One turning vector, and how many steps it has turned
The counts run from 0 to 132.
[-29 -27   4  12   5   1  -1 -14  -7  -4 -15   4  16   8  -8 -16 -15  17
  12  -4  21   1  11  -7  16  11   3  -2  30  -9 -16   4   0   4 -20 -15
 -35  16   6  -8 -15  -5  -5 -17  -3  -6  -1] -> 26
[-17 -15 -10   9  16  -5  -6  -8  -4 -13 -14  -5  10   2 -15  -6 -12  18
   7 -34  10  -8   7 -16  13  -1   3   6  33 -18  -1  -1  10   0 -20  19
 -25  20  18   1 -18   4  -5 -10  10   8 -12] -> 109
[  0  -6  19  12   8   3  -4  -8  17  10  13 -28  13   6  14  -1 -22  22
   0  -4  -3  11  11   9  11  -2   9  15  -9  -3 -10 -15 -27  -9  -2  10
 -15  37  22  -7  10  11  -7  -1  -2  18   5] -> 124
[-22  -5   5  16  15  -6  -2 -10   7 -15 -12  11  22  -9  -5 -17 -23  31
  -3 -20   1  -1  -9  -6   4  10  -7  -5  24 -11   2  -6  10  -5 -27  -5
 -21  10  32 -14 -15   7  -9   0   3  -2   2] -> 114
[-11  14  22  12  -2  22 -12 -12   0 -14 -13   8   6  24 -15  -7 -21   7
 -29 -13   9   5  10  24  15   9 -22  14  11  -7 -19   5  11   4   3   7
  -6   7  -2   6 -27   2  16 -12 -14  -9 -13] -> 10
[ -1  -4  -3  19  13  -4 -16 -16  13 -17  -4 -10  -5   2 -30 -15 -10  15
  -8 -25   5   3   1  -6   1 -10  10   7  22 -10  15  -9   8   1 -21  17
 -18  32  14  -9  -7  15   0 -15  -1  25   4] -> 107
[-18 -16  11  15   0   8 -10 -13  -6   8 -17  11   6  16 -11 -15 -20   5
  -4   4  16   8  24   5  11  20  -2  10  19  -3 -35  -3 -10   6  -4 -10
 -31   9  -9 -10 -14   0  -3 -20 -15  -6  -2] -> 92
[  2  -8   5  -1   0   0 -16 -29  17 -21  -8   5   4   3 -12  -9  -6  -1
 -23  -3  31  13  12  -4   1  25  19   5  21  -5  -8 -14 -25  23 -13  -5
 -15  15  -4 -16  -5  12   9 -10  -1  16   9] -> 86
[ -1  -4   1  10  10  -5 -17  -4  10 -12  14 -31  15   7  13 -11 -16  23
   2 -17   1  -2  21   7   8   7   6  10  -5 -14   2  -9 -20 -26   1  34
 -15  30   9  -1  12  19   2  -1 -10  15   1] -> 128
[-11  10  11  16   4  -6 -18 -16   9 -22  -8   5  31 -12  -2 -16 -31   4
   2 -20  -6   4  -5  -6   1  -4  -3  -1   1 -12   0 -12  11 -27 -18   9
 -24  17  26  -8   2  17  -2   9  11  17  20] -> 49
[-15  -2   7   7   2   8 -15  -7  -7 -20 -16  12  14  20   9 -23  -8  10
 -18 -12  13  -3  19  19  15  27  -9   8  12 -14 -28   6   2  -3   4   5
 -15   4 -11   3 -17   6  17  -8 -16 -14 -17] -> 6
[-14 -14  -3  11  14  -9 -12 -18  11 -23  -1   6  10  -1 -17 -22 -11  15
  -6  -6  16   7   1 -11   3  13  15  -1  29 -10   7  -3  -1   5 -26 -10
 -25  18   1 -26 -12   6  -2 -13  -9   9   8] -> 24
[ -9   5  19  12  -1  -1 -21 -10   0 -27 -16  11   8  28   9 -20   1   6
 -29 -12   9   5  14  11  14  25  -9   8   0  -9 -27  -1  -2  -4   4  -3
 -10  15  -9   1  -9   3  20 -17 -22   0   1] -> 7
[ -4  -4   1  15   4  -5 -11 -10 -10  -6 -16 -11  22  -5  -3 -11 -21   0
  23 -27   3  -4  12 -19  10  -6   3   4   6 -13 -12  -9   3 -24 -11  17
 -31  29  25  11   2   9  -8  -5  10  20   0] -> 46
[-25 -10  10  11  12  -1   1  -8   0  -4 -15   8  19  -6 -16 -13 -35  15
  14 -23   3   0   4  -6   9  -3  -3   0  25  -8   0  -2   7  -2 -21   1
 -24   7  25 -11 -14   6  -9  -5   5  -1  -1] -> 113
[ -2  15  12  16   8  -4 -22 -16  10 -22  -4 -12  16   3   5 -21 -25  -2
   5 -18  -5  -2  23   6 -10   5   2   6 -14  -4  -5 -14  -1 -25   3  30
 -13  21   8   2  10  27   0   0  -3  15   3] -> 132
[ -2  -7   3  17   9  10 -15   0  17   1  21 -28  -4  14  -9  -3 -20  37
  -7 -11  -4   5   9  15  14 -12  -5  12   0  -9   5  -7  -4 -20 -11  17
 -19  33  10 -10  -4   6   0 -14 -13   6  -3] -> 37
[-10   1  26  18  -2  18 -15 -13  -6  -9 -13  -2   6  21 -17 -13 -23 -12
 -15  -3   5  11  18  19  18   2 -11  21   5  -1 -26  -2   9   0  10   2
 -18  17 -12   7 -17   2  18 -20 -19   2  -4] -> 9
[  0   5   6  15  -4   4 -31 -16  -1 -29  -7  -2  26   5  14 -26 -15 -12
 -10 -17   6   1  19  12   7  16  -2   6  -5 -11 -18   3  -2 -28   8  18
 -10  13 -13   7  -1  15  27  -4  -9   8   8] -> 70
[ -4 -21  -1   7   6   2 -16 -14  -1 -14   4 -10  21   3  12 -18 -12  -2
 -17  -2  19   9  27  10   6  25  21   9  12  -2 -16  -4 -35   5   6   9
 -17  15 -20  -4  -2  10  16  -7 -12   7  12] -> 0
[-15 -14  -3   5   3   3 -11 -21   4 -16 -10  13  13   8   1 -21 -10  15
 -19  -9  25   3  17   6   6  37  10  -8  30 -17 -15  -3 -12  14 -16  -9
 -20  -1  -5 -14 -20   5   8 -12 -12 -10  -5] -> 89
[-15 -23   6  12   3  -4 -18 -15  -1  -7 -10   3   9  11  -6 -23 -10   1
  -9   7  22  14  19  -1  12  22   8   9  13  -2 -28   0 -15   6 -10 -14
 -33  20 -15 -14  -5   2   8 -23 -17   0  12] -> 91
[  2  -7   2   1   2   3  -6 -16   9  -8   1  -7  21   9  30  -3 -15  17
 -15 -19  16  -3  30  17   5  37   6   3   5 -18 -18  -9 -24 -10  10  28
  -8   8   5   2  -2  18   4  11  -2  -3 -13] -> 64
[ -8   0  23   8  -2   2  -8 -14  13 -12  -4   4  37 -11  17   0 -26  13
  -9 -17  -3  11 -14  -1  14   1   1   6  -2 -10 -15 -15  -6 -11 -14  -9
 -20  24  31  -7   3   2   0  13  16  23  22] -> 53
[ -3  -6   3   4  10   1  -7  -4  -3  -1   0 -31  14   4  15  -7 -21  13
  10 -25   5  -6  28   6   8   6   1  10  -3  -9 -10  -9 -20 -21   6  34
 -19  28   8  12   4  16  -8   2   1  15 -10] -> 129
[  3   7   7   0  -3  19  -8 -29  11 -27   1   5  14   1 -14   6 -12  -6
 -35 -12  23  10   1   8   5  16   4  10  26 -12   4 -10 -10  25  -9   5
  -3   7   6  -1 -19  10  17   3  13  12  -3] -> 81
[-14 -15  12  11  14  13   2   0   7   5  14 -20  23   1   9  -1 -37  36
  -1 -10  -3   1   2  21  19   0  -6   7   9 -11  -4  -9 -15 -16 -12   8
 -22  15  19 -11 -13  -4  -6   9   0   0  -1] -> 121
[ -3   5  15  16  -3  17 -25 -11   4 -31   3 -10   7  18 -13 -11  -4   4
 -36 -10   6  11  -1  13  21  -1  -4  16  10  -9  -3   6   9  -1  -4   4
 -12  24 -10  -2 -17   3  27 -18 -14   9   7] -> 12
[ -7 -15   0  15   4  -2  -6 -20   1 -12 -14 -12   7   4 -30  -2  -8  -5
  -2  -9  23  12  16 -18   8   2  20  12  32  -1   0  -6  -6  18 -15   2
 -31  31   3  -6 -14   6   1 -21   2  19   2] -> 21
[-10   5  24  12   5  12   1  -9  24   9  -2 -13  -3  24  -6   4 -22  41
  -6  -5   4   6  12  21  14   2 -12  11   7 -10 -12 -10   2  -4 -13   3
 -18  21  25  -8 -10   0 -14 -13 -12  -1 -14] -> 35
[ -6  -8  -4   3   5   2  -4 -20   9 -32 -10  -5  11  11 -13   1  12  16
 -21 -21  24  -1   2  -5  15   9   6   8  37 -13  10  -2  -1  22 -18   5
 -12  22   9   2 -24   5   7 -14   6  18 -13] -> 19
[-11  -4   5  14   9 -15 -10 -13   5 -15 -17   5  12  -1 -13 -18 -12  10
   7 -22   6   4   0 -18   8  -2  14   6  19  -4  -4 -15   4  -3 -23  -6
 -26  34  24  -9  -2  12  -7 -19   8  25  14] -> 111
[ -3   0   8  10   5  18  -9  -8  10  -7   2 -12  -7  21 -22   1 -10  34
 -20 -21   5   5   7  16  17  -3  -9  16  18 -16   1  -3  13   4 -10  21
 -11  17   6  -1 -25   0   5 -19 -12  -5 -21] -> 101
